In the data rows, 128 means zero.
Here are some points:
[121 104 157 116 112 113 143 115 111 140 146 111  92 140 131 117]
[127 145 134 107 126 120 139 141 153 141 136 138 134 103  98 119]
[147 165  81 150 161 161  97 152 141 100  95 136 176 113 130 154]
[119 117 156 105 114 110 145 127 124 147 146 123 105 128 119 112]
[116 108 164 108 109 109 148 115 121 148 151 119  96 136 127 109]
[155 142  92 167 164 174  81 145 119  80  81 119 151 133 139 175]
[139 148  81 165 154 161  92 139 124  91  93 127 164 130 145 161]
[146 153  79 164 161 164  87 144 126  92  86 125 165 125 136 163]
[134 101 142 126 123 127 129 117 109 127 132 124 106 139 132 128]
[ 97 116 154 101  90  86 175 102 135 170 174 139 113 138 128  83]
[147 157  73 164 159 159  92 144 132  92  90 132 171 124 138 158]
[135 153 122 121 138 130 124 157 156 134 125 138 139  94  97 130]
[152 141  91 169 163 171  81 142 114  80  90 117 149 132 140 173]
[120 113 158 104 116 111 149 126 127 151 149 126 104 129 117 111]
[104 101 144 121  91 102 150  83 116 146 155 138 110 154 148 106]
[141 111 126 152 139 143 113 128  96 102 115  99 119 145 148 146]
[153 142  96 169 163 173  78 140 115  79  84 117 149 131 145 173]
[137 130 102 176 148 156  96 128 105  85 100 108 139 148 157 159]
[162 145  89 156 169 174  80 149 125  91  79 128 155 122 129 176]
[158 146  92 165 172 174  81 149 123  87  80 121 152 123 137 174]
[101 118 151  98  95  89 174 109 141 172 169 140 114 128 127  88]
[128 148 132 109 131 120 136 144 152 141 134 136 133 102  99 119]
[128 137 137 115 134 126 134 145 137 134 133 119 128 117 110 119]
[117 106 169 110 108 109 151 115 120 149 150 121  93 137 129 109]
[ 83 116 147 115  82  87 167  95 126 154 168 134 116 149 145  88]
[118  92 156 118 104 110 145 106 110 143 150 123  91 147 138 114]
[156 149  92 164 170 173  79 149 123  84  81 118 158 126 136 176]
[ 94 120 155 107  95  88 166 106 127 161 168 130 114 142 136  88]
[118 112 160 107 108 109 149 119 124 149 147 128 101 130 124 113]
[119  99 163 111 104 108 154 109 116 146 150 126  90 139 132 111]
[142 141  87 165 151 154  95 133 115  90  97 129 152 137 148 157]
[139 124 104 158 141 151 100 122 108  99 109 131 137 143 149 154]
[100 127 153  98  99  94 164 114 141 169 165 138 118 126 123  92]
[111 120 122 160 122 127 125 109  95 112 127 107 128 169 178 128]
[149 152 113 125 147 143 116 156 154 127 113 143 155  86  98 138]
[ 87 107 153 120  84  91 165  93 117 150 165 129 107 155 149  95]
[134 112 127 149 137 139 117 129  92 113 120  91 115 149 148 142]
[135 157 124 122 137 132 128 151 148 130 123 131 144 103 108 128]
[138 126 126 149 141 143 115 139 109 107 114  90 123 136 139 143]
[120 111 162 106 108 108 149 121 124 151 151 120 105 131 122 109]
[146 139  94 178 155 165  88 138 112  77  91 112 151 138 149 169]
[127 120 148  99 115 115 146 128 136 155 146 137 114 119 111 113]
[132 151 122 121 135 131 130 150 154 135 129 131 141  97 102 126]
[139 168 108 127 145 140 118 156 158 124 113 145 158  91 105 134]
[127 133 139  94 123 116 146 132 151 152 142 149 125 108  99 112]
[150 149 116 122 143 139 120 156 155 126 117 143 143  88  91 137]
[144 153  75 161 156 159  93 136 130  97  94 135 167 127 140 158]
[ 83 108 154 115  80  87 167  96 119 155 171 132 109 153 149  88]
[128 111 147 131 127 126 130 124 106 128 135 100 103 142 132 128]
[145 127 127 140 142 141 115 144 118 115 113 100 122 128 128 142]
[ 97 117 158 105  93  84 174 107 132 165 172 137 114 136 132  82]
[146 153  76 157 155 158  94 142 133  98  92 139 169 123 135 158]
[134 104 130 131 122 129 123 114 114 123 125 133 116 142 141 136]
Here are 40 more points, each followed by its number:
[147 135  88 167 152 158  89 129 116  87  93 128 150 137 149 164] 0
[122 109 161 109 112 112 147 123 123 147 147 119 101 131 123 113] 1
[ 95 120 152 100  93  86 172 108 133 167 171 137 117 138 128  85] 2
[132 141 130 102 125 122 139 136 160 149 136 153 135 102  97 115] 3
[147 155  77 158 157 162  89 145 132  94  92 135 171 123 137 158] 4
[153 153 107 141 159 155 111 169 134 106 103 117 147 110 118 150] 5
[105 125 151  93  96  91 162 113 146 177 162 142 120 125 121  89] 6
[131 150 129 115 132 123 134 147 150 142 131 133 139 104 102 122] 7
[122  88 148 130 113 121 132 106  99 128 138 115  95 156 145 124] 8
[ 87 107 138 138 101 107 146  92 108 130 151 121 117 167 167 107] 9
[121 128 149  95 115 112 150 129 143 157 144 135 120 115 105 109] 10
[151 140  90 170 161 169  78 142 115  80  86 119 151 135 143 173] 11
[128 139 139 101 124 111 142 136 155 151 141 142 132 109 103 113] 12
[136 120 133 140 138 136 122 137 107 116 120  93 117 138 135 136] 13
[133 142 134 119 136 127 129 149 140 134 127 123 133 108 108 129] 14
[156 156  97 153 166 162  96 162 135  99  93 122 154 114 123 159] 15
[151 139  92 174 159 168  86 143 115  76  89 117 149 136 145 173] 16
[136 117 128 145 139 142 117 134  96 110 117  91 115 143 140 141] 17
[168 151  94 154 171 169  88 154 131 100  86 134 156 114 125 165] 18
[130 123 142  98 118 113 143 125 140 149 140 142 120 113 102 113] 19
[121 103 160 108 110 113 146 118 116 146 149 121  96 133 127 112] 20
[135 162 115 123 141 134 124 150 165 130 119 145 154  90 104 129] 21
[148 129 114 157 153 154 101 147 110  96 107  99 136 134 136 154] 22
[162 150  94 156 172 175  85 157 129  92  80 125 156 118 132 171] 23
[ 95 116 155 101  90  84 175 101 134 171 171 141 113 139 132  82] 24
[136 146 121 111 136 131 125 141 162 137 125 150 144  94  92 126] 25
[123  90 150 127 116 118 134 111  99 131 139 115  93 152 142 121] 26
[137 132  93 166 145 152  97 124 114  90 101 125 150 145 155 156] 27
[105 113 133 149 113 117 135 109  97 121 137 105 115 167 164 121] 28
[148 154 116 122 144 140 119 157 153 128 115 141 147  85  95 135] 29
[166 150  94 151 175 170  90 158 129  95  87 125 154 114 123 167] 30
[135 123 129 113 124 126 128 123 137 138 128 156 131 121 117 125] 31
[ 89 116 155 111  88  83 173 100 129 160 176 133 113 144 139  86] 32
[144 158  75 162 158 159  96 145 132  97  92 135 174 122 136 160] 33
[123 101 146 114 108 113 142 103 119 142 145 140 105 142 133 116] 34
[150 139  90 169 161 168  83 141 112  78  87 117 152 135 140 174] 35
[143 135  99 176 156 163  91 132 110  79  96 109 148 138 151 162] 36
[ 91 118 151 105  86  82 171 100 137 166 170 146 117 139 137  82] 37
[160 129 105 144 150 154 102 137 126 108 102 133 141 123 128 156] 38
[ 82 110 146 124  91  94 158  93 117 145 160 126 115 159 155  99] 39
Which two of these numbered points are nearest to each point below, ignoring the 2 directions in which the first points spread most? Their numbers follow each, nearest first.
[122  88 153 125 116 117 141 109  99 132 143 113  89 153 144 121] > 26 20
[122 123 150  95 115 112 150 128 141 153 147 135 120 120 109 110] > 10 23
[153 141  94 166 165 170  84 143 117  82  84 120 148 131 144 171] > 11 23
[133 152 123 120 138 134 124 153 152 130 124 132 142 101 106 130] > 7 15
[151 153 112 122 149 142 118 158 153 124 113 139 148  89  95 137] > 29 30
[148 132 107 161 156 160  96 143 107  91  97 101 138 138 142 163] > 14 22
[115  93 158 114 104 106 149 104 119 146 153 131  94 145 137 108] > 38 8
[123 101 162 117 113 112 144 115 114 138 144 117  91 137 132 116] > 20 1
[106 129 146 106 108 101 157 129 141 156 152 130 120 122 121 103] > 28 7
[123 112 157 110 117 115 145 126 124 144 143 117 104 130 120 115] > 1 20
[129 116 150 122 127 121 137 129 116 133 133 109 104 131 125 123] > 1 13
[103 121 156  95 101  94 168 110 142 174 164 140 114 128 120  92] > 6 27
[146 153 110 143 156 148 109 169 136 112 106 117 148 111 118 147] > 5 14
[ 84 109 141 128  90  94 156  81 112 140 156 128 115 162 160 101] > 39 9
[124 124 151  95 114 110 147 127 139 151 145 134 114 119 109 111] > 10 19
[139 142  90 160 145 153  97 128 125  96 100 138 156 133 146 155] > 27 4
[ 92 103 143 127  90  98 151  77 114 139 158 132 113 162 160 104] > 37 39
[121 115 157 108 114 113 152 125 125 146 146 122 103 130 121 112] > 1 30
[ 89 112 155 109  77  80 169  93 127 161 174 137 112 145 143  81] > 37 32
[141 142  86 172 150 156  93 130 120  90  96 128 155 141 151 161] > 27 24
